In the data rows, 128 means zero.
Here are some numbered points:
c(28, 153, 212, 149, 29, 255, 255, 144, 109, 66, 110, 71, 187, 127, 0, 140, 68, 63, 182, 0, 204, 87, 140, 255) 0
c(184, 92, 149, 170, 107, 116, 146, 82, 183, 120, 117, 124, 151, 80, 104, 77, 161, 122, 102, 85, 136, 141, 147, 143) 1
c(114, 152, 120, 150, 143, 131, 115, 167, 105, 144, 155, 130, 103, 149, 130, 166, 140, 144, 123, 181, 157, 161, 120, 113) 2
c(119, 132, 146, 123, 134, 121, 135, 128, 135, 134, 135, 132, 123, 130, 104, 154, 108, 121, 123, 158, 138, 136, 135, 134) 3
c(149, 55, 131, 177, 50, 129, 196, 6, 172, 102, 80, 87, 222, 70, 126, 56, 155, 162, 152, 44, 95, 178, 141, 92) 4
c(216, 36, 56, 219, 119, 46, 172, 0, 230, 103, 149, 115, 187, 47, 196, 39, 149, 188, 93, 137, 109, 134, 17, 38) 5
c(145, 133, 136, 109, 119, 116, 139, 128, 143, 134, 119, 123, 134, 154, 122, 142, 116, 99, 128, 119, 137, 140, 157, 145) 6
c(121, 157, 134, 96, 173, 102, 114, 140, 83, 141, 135, 145, 117, 143, 105, 165, 103, 124, 158, 156, 161, 142, 161, 168) 7
c(145, 192, 109, 175, 136, 152, 153, 84, 124, 154, 197, 131, 68, 113, 60, 153, 164, 168, 65, 129, 209, 135, 110, 134) 8
c(123, 108, 144, 134, 108, 135, 156, 112, 144, 128, 95, 116, 126, 150, 110, 123, 123, 125, 150, 71, 151, 109, 126, 130) 9
c(135, 139, 74, 171, 158, 129, 99, 142, 120, 135, 142, 134, 95, 144, 117, 106, 123, 135, 90, 135, 125, 127, 125, 127) 10
c(86, 27, 121, 122, 139, 63, 99, 89, 193, 99, 96, 109, 255, 126, 211, 75, 115, 96, 206, 124, 31, 113, 152, 102) 11
c(122, 134, 135, 117, 147, 97, 52, 168, 88, 135, 147, 123, 135, 160, 173, 128, 142, 91, 151, 152, 93, 103, 152, 112) 12
Which two points above are nearest to each new point by angle, seen from the average point of the numbered points? Their numbers follow each, nearest first.
c(140, 111, 137, 113, 158, 159, 102, 106, 121, 118, 135, 126, 138, 114, 174, 124, 149, 164, 126, 176, 68, 119, 102, 95) >> 12 2
c(138, 121, 127, 131, 123, 119, 125, 119, 142, 133, 133, 117, 143, 123, 134, 118, 136, 136, 118, 126, 116, 124, 120, 122) >> 12 10
c(106, 132, 115, 115, 162, 148, 114, 162, 113, 114, 131, 128, 124, 108, 174, 116, 151, 162, 116, 153, 77, 78, 117, 130) >> 12 10
c(148, 148, 150, 111, 124, 130, 127, 148, 80, 138, 96, 152, 119, 144, 118, 128, 126, 138, 122, 134, 156, 145, 126, 141) >> 7 2
c(148, 139, 117, 116, 132, 129, 130, 141, 118, 149, 143, 138, 123, 129, 131, 133, 138, 145, 99, 169, 129, 134, 117, 114) >> 2 3
c(145, 150, 101, 137, 140, 98, 169, 90, 135, 138, 124, 124, 156, 146, 132, 137, 156, 152, 86, 141, 145, 171, 126, 132) >> 8 2
c(132, 140, 137, 141, 139, 137, 120, 125, 142, 141, 132, 142, 133, 145, 127, 119, 140, 121, 101, 147, 149, 129, 124, 97) >> 2 10
c(140, 138, 105, 145, 110, 120, 145, 99, 149, 137, 157, 117, 124, 114, 131, 118, 139, 139, 104, 118, 126, 135, 126, 131) >> 8 10
c(134, 143, 128, 128, 141, 133, 114, 133, 107, 143, 130, 136, 110, 143, 128, 136, 128, 120, 113, 137, 152, 147, 130, 121) >> 2 7
c(140, 101, 122, 117, 131, 118, 119, 125, 134, 149, 114, 124, 145, 128, 134, 106, 143, 143, 138, 122, 103, 125, 120, 112) >> 12 11
c(141, 124, 140, 126, 151, 125, 104, 118, 123, 131, 142, 126, 146, 116, 162, 128, 135, 160, 121, 151, 90, 121, 128, 95) >> 12 2
c(134, 128, 130, 129, 124, 127, 137, 120, 137, 127, 128, 132, 121, 129, 134, 124, 136, 130, 125, 117, 122, 115, 122, 126) >> 12 10
c(139, 134, 133, 125, 141, 144, 115, 99, 144, 135, 140, 117, 148, 107, 145, 108, 152, 144, 126, 128, 67, 96, 130, 96) >> 12 11
c(118, 125, 153, 140, 114, 146, 186, 98, 138, 128, 108, 119, 145, 127, 68, 114, 110, 122, 127, 89, 134, 142, 140, 158) >> 0 9
